0: (53 68 44 60 59 52 38 52 47 43 50 60)
1: (42 50 42 88 57 50 47 26 48 55 51 48)
2: (56 60 41 39 73 46 57 40 44 40 51 55)
3: (59 33 59 22 60 52 65 59 43 54 32 59)
4: (26 77 33 66 59 42 50 33 38 33 68 29)
5: (55 53 62 42 37 62 47 51 61 32 62 66)
6: (50 69 44 54 55 54 26 47 50 33 50 62)
7: (49 40 69 21 44 49 66 44 70 64 47 53)
8: (84 50 63 60 55 56 40 57 44 57 50 59)
9: (33 36 54 63 69 63 52 40 78 77 31 62)
10: (30 46 50 33 33 56 60 54 58 50 38 53)
11: (46 56 51 54 51 58 33 48 50 49 56 68)
12: (40 65 57 63 55 81 49 64 56 40 51 59)
13: (38 61 56 63 37 60 23 44 43 57 59 59)
14: (62 48 68 21 50 46 68 54 52 62 39 45)
15: (71 49 50 60 61 39 51 45 35 37 65 50)
16: (18 66 40 43 33 74 57 54 43 23 30 44)
17: (21 52 45 61 54 27 40 47 55 49 22 62)
18: (65 53 42 49 67 32 56 44 35 50 64 44)
19: (24 62 48 46 37 54 39 64 71 41 39 60)
20: (58 38 67 21 48 67 80 56 46 63 36 36)
21: (64 18 79 25 68 30 71 52 51 50 46 43)
22: (76 69 41 59 61 35 36 38 43 37 74 52)
23: (37 36 54 39 81 45 59 54 49 48 43 64)
24: (51 42 54 25 64 51 59 66 58 48 38 49)
25: (54 68 34 93 59 47 41 55 31 39 49 55)
26: (49 45 52 33 49 55 64 51 43 45 43 42)
27: (46 59 51 40 62 71 58 47 65 46 30 51)
28: (46 38 45 24 34 39 52 60 63 55 31 55)
29: (50 52 64 41 39 66 44 49 61 40 56 65)
30: (34 55 33 54 41 32 39 46 42 39 66 33)
31: (42 61 46 73 36 78 32 33 61 51 55 44)
32: (10 58 63 65 68 66 55 39 38 47 51 56)
33: (67 41 48 61 54 36 41 52 37 52 80 40)
34: (53 45 47 55 67 49 57 47 37 52 37 34)
35: (43 58 50 62 34 71 44 44 60 50 52 53)
36: (67 45 66 44 46 44 52 45 45 63 53 47)
37: (45 29 35 67 6 60 19 34 29 64 55 46)
38: (60 53 56 52 27 68 37 52 65 37 69 68)
39: (53 35 48 51 67 48 71 52 34 55 46 39)
40: (59 27 66 22 62 54 70 54 73 66 35 40)
41: (30 57 51 45 45 57 55 44 65 29 44 55)
42: (52 51 41 68 79 18 34 45 38 48 52 58)
43: (74 44 47 71 62 42 46 50 47 48 55 50)
44: (52 52 18 85 60 49 40 39 16 56 60 36)
45: (66 79 30 63 52 18 34 50 23 43 99 56)
46: (58 36 70 27 57 45 71 45 44 57 53 41)
47: (69 43 56 40 53 41 62 43 43 54 52 48)
48: (48 61 59 48 48 52 42 48 54 36 44 67)
49: (55 44 50 62 63 26 47 56 42 55 60 45)
50: (32 67 46 74 58 82 34 20 62 52 60 56)
51: (61 47 45 60 55 30 42 39 21 43 76 43)
52: (65 29 51 15 65 40 72 57 58 58 51 44)
53: (55 51 41 37 32 52 51 69 47 55 44 36)
54: (36 55 38 92 55 43 42 31 31 52 61 34)
55: (47 42 50 45 34 47 57 53 55 58 51 54)
56: (25 51 44 46 75 57 48 60 68 50 27 63)
57: (78 35 58 48 60 48 55 41 55 40 48 56)
58: (89 21 55 41 64 42 64 44 58 45 41 44)
59: (47 58 65 54 38 69 47 50 65 32 65 70)
60: (65 67 32 65 47 22 31 56 26 55 89 50)
61: (34 66 46 57 45 71 47 44 64 62 58 55)
62: (59 34 56 18 45 40 71 53 50 48 39 41)
63: (42 45 75 20 51 36 79 53 49 64 40 49)
64: (22 40 56 39 58 34 78 39 33 59 40 31)
65: (57 37 36 74 26 43 46 74 28 64 41 59)
66: (49 52 53 56 37 60 49 44 62 47 65 52)
67: (34 40 65 18 41 44 68 60 52 54 55 47)
68: (57 38 55 33 58 48 61 57 62 64 50 56)
69: (39 49 55 48 54 51 66 49 55 66 46 60)
70: (59 34 64 23 40 48 53 67 47 53 32 48)
71: (55 59 59 54 42 63 53 50 56 44 64 55)
72: (30 53 60 33 63 46 80 50 44 43 51 36)
73: (26 71 46 86 39 73 42 46 52 56 47 34)
74: (31 69 51 67 35 67 39 44 58 27 48 60)
75: (41 39 44 51 58 46 37 66 58 61 38 51)
76: (41 66 44 52 49 37 50 39 44 44 64 38)
77: (43 46 72 26 52 10 60 68 61 68 42 39)
78: (48 34 42 77 59 19 32 47 49 61 52 46)
79: (42 73 58 48 42 62 26 29 59 42 71 53)
80: (46 43 52 43 74 66 76 48 43 49 7 38)
81: (48 51 51 64 50 79 45 34 63 46 63 55)
82: (52 18 66 34 58 55 73 58 44 57 50 53)
83: (48 55 43 41 31 14 32 60 66 46 49 43)
84: (54 59 42 47 15 58 42 65 49 50 47 31)
85: (65 41 48 27 57 65 63 62 57 36 34 61)
86: (48 84 46 35 42 71 34 32 56 17 41 51)
87: (29 45 59 36 27 54 64 48 42 51 46 37)
88: (51 55 56 38 28 55 51 43 62 38 59 44)
89: (69 37 44 49 53 28 53 45 56 53 76 43)
90: (57 57 54 83 42 68 29 50 46 55 52 47)
91: (60 30 55 48 36 44 62 51 30 50 53 47)
92: (42 50 47 23 40 43 38 64 61 52 54 54)
93: (54 43 61 11 42 37 78 55 49 64 41 69)
94: (60 32 55 55 57 43 12 52 42 71 69 45)
95: (69 36 61 30 42 45 67 46 47 54 42 50)
96: (57 34 60 22 45 38 59 61 49 57 44 44)
97: (37 60 45 47 99 30 50 34 67 37 44 52)
98: (53 42 37 57 42 18 20 50 46 61 53 43)
99: (49 83 47 54 28 64 50 37 47 17 47 48)
100: (21 52 48 35 51 48 96 57 39 31 34 28)
101: (55 48 55 41 36 35 42 47 53 61 59 54)
102: (43 42 46 44 49 66 61 38 48 50 43 49)
103: (60 65 29 47 53 32 34 46 46 39 79 52)
104: (70 55 61 83 43 73 26 60 41 51 35 53)
105: (68 37 65 35 59 50 77 58 55 58 40 55)
106: (53 82 33 54 54 47 48 35 37 29 30 43)

(45 46 49 46 41 32 68 55 74 68 52 44) 55 69 68 101 7
(38 37 59 26 49 40 71 57 53 58 48 52) 67 63 96 68 62
(58 65 27 72 67 49 27 40 21 61 67 55) 44 25 51 60 0
(86 78 32 53 63 28 41 40 43 23 70 45) 22 103 15 18 45
(57 38 57 41 60 47 55 49 60 55 43 50) 68 47 24 105 36
(51 49 38 42 30 15 26 56 65 50 36 45) 83 98 101 28 92
(35 52 56 33 8 55 31 44 63 51 71 45) 88 66 101 92 79
(43 39 49 29 48 44 43 60 62 57 32 50) 28 75 92 24 70
(60 67 42 46 71 39 49 56 48 30 49 56) 2 0 6 18 15
(51 67 37 72 13 55 38 52 49 48 45 44) 84 35 90 31 13
(46 46 46 23 39 39 34 65 63 55 51 52) 92 28 101 83 55
(63 68 51 77 54 71 34 53 47 67 57 57) 90 104 0 11 13
(71 47 40 91 54 40 32 41 40 53 55 51) 43 25 1 78 90
(46 41 53 43 51 55 54 40 39 54 48 58) 102 26 69 55 47
(64 47 43 79 63 27 33 38 17 47 72 49) 51 33 15 42 60
(37 42 47 42 63 52 44 57 58 61 34 52) 75 56 69 24 23
(61 44 53 37 56 51 57 40 49 49 54 51) 47 26 36 57 95
(56 39 48 86 54 37 23 62 52 76 48 49) 78 94 98 49 75
(24 68 41 48 25 66 56 38 56 64 74 47) 61 35 66 88 71
(58 52 43 49 45 55 46 55 40 57 53 42) 53 55 36 26 101
(31 65 62 88 72 70 50 45 37 59 49 55) 32 1 73 12 90
(7 69 47 83 37 83 53 51 36 55 75 42) 73 32 61 31 35
(46 41 59 45 56 56 72 45 57 73 34 50) 69 68 105 102 7
(88 56 61 53 50 73 44 55 40 59 59 62) 8 71 36 43 104
(77 51 60 62 61 60 37 58 47 58 52 59) 8 43 0 104 11
(56 39 60 43 62 59 58 53 65 61 34 49) 68 24 105 40 27
(41 34 47 92 80 52 26 60 40 78 48 58) 78 1 75 94 42
(61 81 52 59 19 72 38 43 47 14 42 48) 99 86 74 35 6
(48 67 50 57 75 84 57 37 67 41 33 50) 27 12 81 102 61
(44 54 56 60 62 81 54 33 60 32 50 59) 81 12 27 35 41
(54 40 51 55 45 52 48 33 34 68 58 56) 36 101 91 47 55
(37 40 52 48 56 32 63 37 30 55 50 34) 64 39 34 76 26
(63 52 55 29 81 50 71 39 47 48 52 57) 2 47 46 23 105
(62 53 42 52 30 53 33 50 46 49 54 36) 84 53 66 101 88
(46 62 61 58 46 43 50 45 61 44 33 44) 48 41 0 35 27
(31 54 54 77 22 54 28 47 50 54 42 56) 13 35 90 74 31
(50 38 60 39 47 67 48 44 53 64 40 56) 102 55 69 68 36
(44 43 63 32 41 59 54 51 72 60 43 56) 7 10 55 68 69
(38 66 46 58 66 81 61 43 56 41 28 48) 27 12 102 41 56
(48 55 44 61 52 43 51 59 39 44 49 52) 0 49 76 34 15
(39 35 44 34 50 30 56 68 58 44 33 47) 28 24 96 75 10
(48 59 51 39 34 62 59 52 59 43 55 32) 88 26 66 71 53
(18 68 48 99 46 70 33 46 46 68 39 38) 73 90 31 1 54
(63 61 34 83 40 46 24 38 26 27 60 73) 25 6 0 22 11
(71 44 48 65 51 39 44 48 45 53 52 55) 43 15 49 8 36
(62 45 50 75 40 53 34 57 46 56 61 54) 90 43 8 11 66
(44 39 51 39 40 40 66 58 68 60 49 46) 55 68 28 10 69
(54 66 35 66 49 48 30 54 47 45 52 48) 0 6 11 25 90
(20 61 44 57 76 39 52 25 57 38 40 52) 97 17 32 41 2
(55 41 46 47 71 43 82 60 42 47 40 57) 39 105 23 3 34
(64 51 53 42 37 46 43 56 50 45 56 55) 101 55 71 5 36
(59 74 31 40 70 33 34 49 44 42 85 45) 103 22 18 45 60
(42 53 46 45 27 28 26 66 57 53 65 52) 83 101 92 98 30
(62 33 51 19 60 29 68 53 53 53 49 53) 52 62 96 68 95
(66 53 40 99 24 74 49 48 50 55 74 63) 90 35 31 81 66
(55 37 65 25 43 29 45 46 58 63 58 50) 101 96 36 7 68
(49 53 43 53 60 59 50 53 48 50 51 35) 34 102 26 0 39
(31 78 45 49 4 77 51 48 60 11 50 46) 99 74 16 86 41
(51 54 47 84 54 46 25 50 48 57 50 50) 90 1 0 78 25
(85 58 41 57 55 36 19 44 37 44 83 55) 22 103 60 33 51
(48 48 50 35 62 51 73 45 44 50 35 51) 26 102 39 3 69
(42 62 47 35 21 70 59 49 57 27 49 48) 88 41 99 10 16
(64 52 39 66 60 47 48 58 35 45 47 52) 43 0 15 34 49
(0 72 65 83 65 78 44 31 32 47 56 60) 32 50 73 74 12
(56 36 79 29 70 50 71 64 61 54 43 67) 105 3 68 24 82
(53 47 58 47 40 70 62 43 41 55 52 57) 102 71 55 26 66
(40 46 61 50 61 59 56 35 45 48 45 43) 102 34 26 69 39
(48 55 55 50 1 51 45 41 67 41 70 27) 88 84 66 35 38
(18 58 58 65 55 70 54 39 39 49 56 51) 32 61 35 12 102
(42 36 73 21 37 38 78 50 52 67 39 48) 63 67 7 93 14
(41 56 53 64 53 91 49 29 77 49 69 58) 81 50 61 31 35
(56 76 46 52 40 62 25 50 56 30 54 62) 6 0 48 11 74
(37 45 61 63 72 65 33 42 78 54 46 65) 9 81 11 56 61
(29 17 60 54 77 58 59 33 92 81 17 69) 9 56 69 40 23
(58 63 37 42 53 54 55 34 41 36 34 42) 106 2 26 102 34
(35 40 50 54 57 49 37 63 68 57 51 62) 75 11 56 69 55
(67 38 55 19 65 41 73 54 68 56 40 43) 52 40 105 14 62
(73 34 55 16 66 25 63 51 49 48 51 55) 52 21 62 47 96
(48 63 38 66 1 49 48 48 47 45 35 33) 84 53 35 99 88
(54 62 51 69 59 54 36 44 45 53 62 49) 0 11 90 43 13
(33 69 51 64 48 44 53 41 42 43 64 48) 76 4 30 0 66
(79 35 56 16 69 32 71 56 71 59 38 40) 52 40 105 14 62
(51 56 60 40 21 49 51 51 58 39 61 32) 88 84 66 71 55
(40 48 63 28 48 47 66 46 66 58 41 60) 7 69 68 10 63
(61 42 56 43 47 48 69 43 48 55 60 43) 47 36 46 95 26
(47 64 45 38 65 52 57 44 37 38 32 57) 2 26 27 106 48
(14 49 42 60 84 20 55 38 25 52 55 50) 42 64 49 23 32
(47 68 61 64 27 72 47 55 58 54 37 35) 35 84 73 31 90
(40 55 47 55 44 56 40 64 66 47 39 60) 19 48 75 11 35
(51 42 59 16 72 39 55 62 50 45 46 54) 24 3 23 96 52
(37 56 54 61 0 43 37 85 74 66 54 39) 84 83 53 19 55
(82 42 45 75 57 48 23 51 59 62 65 47) 43 94 8 33 90
(49 30 47 54 57 55 40 57 72 54 21 56) 75 56 9 27 28
(81 48 65 51 46 50 54 61 45 48 50 54) 8 36 47 57 95
(31 49 45 44 90 57 48 50 75 62 24 65) 56 9 23 27 75
(37 66 46 65 62 29 49 33 40 43 62 46) 76 4 30 18 54
(2 59 43 50 90 42 47 24 56 28 56 43) 97 32 4 41 76
(50 56 49 35 39 17 49 57 68 45 70 41) 83 101 92 89 76
(38 45 49 60 45 37 35 63 46 68 46 52) 75 98 55 101 49
(16 63 44 51 22 82 67 43 49 49 34 30) 16 87 10 73 35
(44 69 44 54 53 57 35 47 53 17 53 52) 6 0 74 48 86
(74 53 42 77 61 25 42 38 14 31 78 50) 51 15 22 33 60
(51 34 54 61 46 30 33 67 59 60 37 47) 75 78 98 49 101
(31 50 46 76 68 52 42 32 53 47 52 44) 1 54 32 50 81
(62 52 40 54 73 35 43 50 36 41 38 40) 34 18 2 49 43
(61 32 56 26 43 36 52 64 54 56 55 60) 96 68 70 101 95
(11 92 32 59 57 62 61 23 39 26 60 24) 4 76 106 99 16
(38 57 41 73 21 58 31 44 38 55 61 50) 13 35 90 31 37
(1 62 35 54 32 77 71 44 45 57 20 27) 16 87 73 10 100
(56 34 48 56 49 39 40 64 41 67 57 47) 49 75 101 33 94
(34 60 56 48 44 65 57 49 56 35 54 58) 41 71 29 59 48
